In the rows, 128 means zero.
Named moves (each a turn or a mirror), then the moves between two rows, first move first; the first pair answered
G:
91, 128, 148, 127, 132, 157, 141, 134, 112, 139, 100, 150  ->  85, 127, 117, 114, 118, 141, 150, 132, 90, 134, 103, 141
96, 121, 150, 164, 134, 178, 123, 128, 132, 127, 84, 160  ->  90, 122, 71, 133, 96, 134, 145, 115, 84, 124, 102, 142
112, 120, 124, 111, 123, 120, 135, 130, 107, 134, 125, 143  ->  113, 117, 146, 120, 133, 135, 131, 134, 121, 138, 115, 149
N:
155, 132, 134, 123, 165, 80, 100, 134, 196, 110, 180, 112  ->  77, 130, 171, 108, 107, 125, 70, 178, 131, 110, 90, 149
164, 104, 148, 132, 127, 129, 142, 120, 124, 116, 123, 105  ->  152, 101, 156, 128, 113, 139, 134, 126, 109, 113, 111, 114
128, 130, 128, 111, 114, 128, 114, 156, 76, 103, 132, 102  ->  157, 132, 116, 114, 136, 114, 122, 142, 99, 107, 162, 92
K:
143, 128, 148, 193, 170, 145, 119, 115, 137, 119, 135, 137  ->  144, 148, 157, 166, 167, 131, 100, 133, 168, 140, 138, 146
180, 100, 166, 109, 110, 107, 160, 131, 86, 106, 114, 81  ->  184, 126, 178, 82, 102, 89, 133, 147, 123, 127, 123, 91
137, 124, 139, 131, 133, 133, 128, 128, 139, 119, 141, 122  ->  136, 121, 145, 130, 135, 137, 127, 128, 136, 119, 138, 120
R:
111, 137, 147, 122, 122, 144, 106, 123, 84, 120, 107, 132  ->  136, 148, 123, 90, 118, 104, 106, 128, 106, 135, 134, 116
158, 145, 179, 180, 153, 199, 115, 156, 148, 89, 106, 131  ->  120, 206, 96, 101, 88, 153, 96, 153, 173, 135, 119, 173
129, 147, 133, 110, 103, 119, 114, 140, 147, 136, 132, 128  ->  146, 125, 164, 137, 130, 135, 120, 138, 137, 118, 130, 112
Now pairs of rows:
(2 to 3 moves a pair)
128, 148, 130, 137, 139, 134, 124, 111, 185, 147, 145, 160  ->  108, 115, 127, 168, 134, 162, 145, 105, 126, 120, 110, 155 : K then N
114, 113, 95, 96, 119, 98, 126, 120, 131, 127, 141, 98  ->  98, 97, 163, 139, 139, 150, 116, 129, 132, 113, 101, 119 : N then G then K
104, 164, 165, 111, 128, 141, 88, 136, 165, 145, 104, 167  ->  144, 102, 121, 161, 150, 130, 158, 105, 78, 93, 129, 87 : R then K then G
146, 138, 94, 143, 148, 79, 146, 108, 148, 144, 185, 77  ->  112, 165, 153, 144, 147, 120, 106, 123, 202, 170, 158, 139 : R then N then K
130, 132, 146, 131, 143, 129, 108, 121, 187, 151, 139, 134  ->  110, 100, 127, 177, 143, 152, 142, 105, 131, 126, 121, 127 : R then R then K
152, 139, 83, 94, 120, 82, 128, 129, 159, 149, 128, 139  ->  160, 127, 174, 122, 148, 126, 107, 158, 166, 135, 98, 142 : R then N then K
74, 139, 98, 149, 115, 146, 146, 106, 112, 126, 120, 163  ->  77, 126, 125, 149, 116, 157, 145, 121, 93, 112, 104, 150 : N then R then N
141, 127, 96, 131, 128, 98, 155, 91, 118, 156, 133, 140  ->  117, 143, 156, 111, 113, 119, 118, 127, 131, 161, 97, 158 : R then K then N
144, 159, 118, 89, 130, 106, 105, 135, 173, 141, 153, 126  ->  106, 128, 145, 165, 153, 178, 131, 115, 136, 113, 110, 151 : K then R then G
139, 110, 80, 174, 161, 144, 169, 79, 137, 112, 154, 125  ->  79, 147, 148, 120, 111, 170, 95, 137, 155, 143, 86, 174 : G then K then N
90, 105, 157, 179, 132, 196, 141, 124, 89, 106, 84, 150  ->  125, 135, 214, 142, 148, 173, 96, 160, 168, 137, 103, 151 : K then R then R
94, 123, 131, 145, 120, 146, 124, 126, 116, 126, 110, 146  ->  102, 126, 122, 157, 131, 141, 130, 114, 131, 126, 124, 147 : N then R then N
114, 170, 192, 122, 131, 169, 88, 129, 183, 171, 108, 163  ->  136, 173, 65, 79, 96, 90, 134, 98, 141, 173, 162, 116 : N then G
120, 123, 68, 152, 124, 122, 154, 80, 130, 128, 141, 141  ->  146, 105, 123, 182, 162, 146, 149, 84, 150, 116, 144, 135 : R then G
140, 102, 128, 156, 140, 116, 127, 101, 101, 120, 169, 95  ->  132, 114, 164, 167, 155, 144, 109, 108, 140, 132, 157, 120 : K then R then N
120, 148, 128, 114, 119, 127, 110, 137, 161, 146, 122, 152  ->  139, 126, 86, 127, 122, 109, 149, 121, 111, 122, 139, 117 : G then K then R
135, 129, 95, 149, 156, 112, 160, 94, 142, 129, 163, 142  ->  77, 138, 104, 142, 119, 142, 146, 113, 111, 129, 114, 175 : R then R then N
91, 133, 85, 116, 103, 132, 136, 107, 88, 134, 113, 136  ->  123, 157, 76, 98, 117, 105, 131, 106, 137, 151, 145, 131 : K then N
100, 120, 173, 152, 122, 171, 137, 124, 152, 107, 101, 169  ->  140, 92, 111, 151, 135, 131, 186, 95, 111, 87, 141, 111 : G then N then R
123, 131, 124, 144, 133, 132, 125, 121, 186, 144, 144, 170  ->  138, 91, 126, 179, 147, 146, 156, 113, 127, 109, 134, 129 : R then G then R
63, 136, 86, 94, 81, 136, 103, 122, 92, 114, 109, 122  ->  67, 141, 162, 117, 112, 175, 77, 135, 144, 118, 97, 147 : K then G
153, 157, 120, 75, 103, 94, 100, 141, 142, 154, 136, 120  ->  108, 145, 79, 110, 85, 125, 132, 108, 94, 138, 115, 147 : G then K then R
124, 131, 58, 129, 87, 97, 154, 133, 105, 137, 148, 123  ->  153, 93, 150, 193, 146, 143, 154, 140, 112, 105, 133, 101 : R then G
145, 94, 131, 97, 131, 118, 134, 143, 81, 87, 116, 117  ->  159, 110, 93, 94, 139, 98, 146, 118, 115, 97, 157, 123 : R then N
119, 131, 113, 125, 113, 114, 134, 115, 89, 122, 107, 114  ->  120, 127, 117, 147, 130, 124, 139, 109, 91, 117, 110, 115 : N then R
105, 130, 142, 106, 103, 136, 111, 151, 93, 120, 77, 129  ->  111, 131, 171, 121, 121, 150, 107, 150, 117, 120, 75, 130 : N then G then N
110, 109, 183, 148, 120, 151, 129, 131, 94, 104, 58, 120  ->  98, 106, 108, 170, 117, 145, 167, 81, 82, 107, 79, 134 : G then N then R
138, 112, 131, 158, 148, 129, 146, 124, 128, 111, 121, 111  ->  122, 133, 155, 141, 139, 140, 124, 141, 154, 130, 101, 141 : K then R
143, 135, 159, 112, 130, 134, 122, 140, 133, 136, 134, 120  ->  140, 122, 160, 126, 134, 146, 138, 135, 122, 126, 132, 115 : G then K then G
73, 142, 153, 99, 100, 164, 101, 168, 91, 124, 87, 146  ->  129, 120, 189, 109, 131, 151, 113, 178, 86, 106, 105, 89 : R then N then R
171, 133, 150, 148, 146, 126, 137, 140, 161, 123, 177, 133  ->  127, 140, 105, 159, 126, 140, 151, 114, 151, 130, 168, 173 : K then R then N
140, 134, 145, 141, 154, 142, 114, 117, 169, 135, 138, 147  ->  161, 107, 125, 132, 140, 119, 138, 116, 105, 112, 138, 91 : N then G then R
104, 114, 160, 157, 118, 161, 120, 132, 110, 118, 98, 150  ->  103, 131, 97, 113, 83, 119, 125, 131, 91, 126, 117, 134 : K then G then K
139, 113, 76, 137, 119, 115, 156, 100, 93, 121, 139, 121  ->  156, 117, 145, 173, 161, 147, 137, 104, 147, 125, 134, 140 : N then G then N
123, 112, 86, 126, 135, 117, 128, 133, 96, 129, 129, 124  ->  135, 134, 129, 114, 145, 118, 100, 152, 149, 146, 132, 135 : R then K then G
117, 169, 139, 108, 131, 128, 93, 115, 186, 144, 122, 134  ->  157, 137, 171, 130, 160, 130, 111, 119, 165, 121, 126, 91 : G then R then K
154, 99, 144, 181, 163, 147, 152, 93, 131, 88, 138, 121  ->  118, 97, 107, 151, 111, 139, 155, 100, 68, 85, 112, 118 : N then G
153, 109, 171, 150, 158, 129, 155, 134, 127, 101, 113, 105  ->  88, 150, 131, 121, 108, 138, 133, 133, 138, 130, 87, 169 : R then G
141, 85, 146, 139, 125, 129, 144, 152, 57, 110, 105, 88  ->  125, 108, 201, 139, 135, 154, 109, 169, 120, 125, 87, 130 : K then N then R
162, 97, 124, 209, 139, 156, 168, 49, 63, 108, 149, 126  ->  174, 123, 226, 199, 160, 177, 113, 86, 137, 132, 130, 149 : K then R then K
110, 138, 141, 89, 103, 126, 100, 155, 103, 135, 112, 132  ->  107, 134, 167, 109, 118, 145, 99, 158, 108, 136, 108, 135 : K then G then K
134, 105, 105, 114, 116, 101, 132, 121, 96, 118, 122, 120  ->  147, 103, 164, 129, 138, 121, 116, 139, 118, 118, 107, 124 : R then K then R
157, 147, 178, 126, 139, 114, 112, 128, 158, 140, 131, 126  ->  124, 143, 133, 94, 87, 100, 121, 133, 97, 137, 110, 120 : G then N
132, 158, 99, 89, 135, 87, 112, 115, 163, 155, 171, 130  ->  128, 105, 87, 134, 139, 105, 153, 104, 79, 111, 148, 92 : R then G
167, 105, 116, 158, 174, 122, 168, 80, 138, 108, 167, 97  ->  128, 129, 74, 148, 152, 122, 165, 67, 158, 129, 171, 137 : R then N then R
138, 119, 97, 106, 126, 86, 134, 138, 68, 102, 153, 102  ->  107, 133, 84, 100, 106, 95, 131, 136, 64, 113, 140, 123 : R then R
153, 139, 177, 102, 131, 111, 86, 169, 177, 140, 138, 119  ->  143, 93, 98, 130, 108, 105, 155, 133, 72, 103, 138, 76 : G then K
123, 128, 73, 136, 112, 134, 154, 141, 60, 85, 122, 104  ->  170, 130, 115, 116, 128, 112, 139, 166, 81, 85, 135, 70 : K then R then G
132, 102, 87, 150, 105, 155, 154, 112, 116, 148, 117, 114  ->  159, 94, 132, 157, 133, 161, 144, 124, 131, 143, 116, 99 : R then K then R
153, 104, 136, 168, 154, 123, 138, 100, 127, 121, 138, 126  ->  116, 116, 92, 130, 105, 106, 136, 109, 94, 134, 127, 135 : N then R then K
118, 127, 143, 102, 129, 148, 114, 158, 148, 134, 113, 177  ->  154, 105, 113, 140, 168, 139, 153, 122, 143, 116, 151, 146 : K then N
153, 135, 131, 104, 129, 97, 116, 138, 148, 139, 137, 117  ->  112, 118, 140, 152, 129, 153, 128, 128, 122, 122, 102, 149 : K then R then G
138, 139, 74, 81, 98, 83, 129, 129, 135, 151, 161, 130  ->  189, 110, 116, 114, 139, 86, 137, 129, 132, 132, 173, 87 : R then R then R
99, 139, 122, 104, 92, 127, 108, 145, 119, 143, 93, 147  ->  115, 131, 164, 123, 111, 146, 102, 152, 131, 130, 88, 138 : R then R then K
138, 126, 121, 132, 138, 112, 129, 135, 139, 136, 147, 131  ->  130, 112, 127, 129, 135, 116, 132, 143, 109, 122, 131, 118 : N then R then K
96, 146, 56, 118, 95, 140, 153, 111, 124, 144, 130, 166  ->  114, 149, 155, 79, 89, 142, 105, 175, 128, 143, 91, 139 : R then N then K
94, 138, 82, 126, 88, 118, 157, 135, 87, 127, 87, 115  ->  132, 112, 104, 180, 142, 140, 181, 114, 99, 110, 111, 99 : N then R
133, 110, 153, 106, 119, 120, 119, 154, 92, 110, 114, 105  ->  152, 113, 117, 142, 160, 120, 146, 106, 140, 121, 161, 123 : N then R then N
157, 139, 123, 100, 112, 89, 123, 137, 137, 134, 139, 122  ->  116, 149, 115, 104, 91, 109, 118, 135, 129, 134, 114, 156 : R then R
77, 143, 101, 152, 68, 166, 118, 118, 101, 147, 98, 181  ->  129, 95, 160, 205, 122, 190, 137, 119, 91, 115, 100, 133 : R then R
130, 134, 80, 140, 139, 123, 154, 97, 143, 141, 159, 127  ->  127, 112, 92, 160, 147, 134, 161, 98, 118, 121, 146, 120 : K then R then G
114, 131, 97, 110, 108, 110, 153, 138, 102, 122, 99, 125  ->  137, 116, 118, 119, 124, 106, 155, 145, 101, 110, 104, 103 : R then N
135, 144, 89, 128, 142, 138, 119, 131, 171, 148, 153, 140  ->  134, 141, 109, 142, 151, 149, 114, 132, 173, 146, 145, 143 : K then G then K
97, 96, 149, 147, 127, 187, 139, 96, 115, 105, 101, 142  ->  135, 111, 74, 91, 106, 106, 147, 93, 113, 111, 153, 102 : G then R
92, 115, 130, 133, 100, 158, 136, 133, 73, 110, 83, 146  ->  163, 95, 147, 152, 152, 134, 152, 125, 97, 96, 133, 91 : R then R then N
88, 123, 145, 124, 126, 125, 119, 124, 145, 157, 102, 143  ->  123, 120, 127, 139, 153, 110, 139, 102, 165, 153, 142, 127 : K then N then K
131, 121, 47, 111, 82, 108, 164, 127, 74, 90, 115, 108  ->  172, 92, 167, 150, 143, 144, 145, 160, 95, 73, 94, 79 : K then R then N
116, 125, 99, 119, 114, 141, 140, 118, 87, 125, 125, 132  ->  144, 132, 152, 139, 153, 160, 123, 122, 154, 136, 141, 144 : N then G then K
131, 50, 146, 175, 143, 172, 149, 132, 71, 96, 81, 118  ->  193, 87, 69, 117, 150, 76, 155, 109, 141, 130, 176, 90 : N then R then R
103, 135, 108, 125, 118, 136, 135, 110, 152, 159, 121, 166  ->  110, 128, 145, 139, 134, 147, 127, 120, 163, 151, 115, 163 : R then R then K
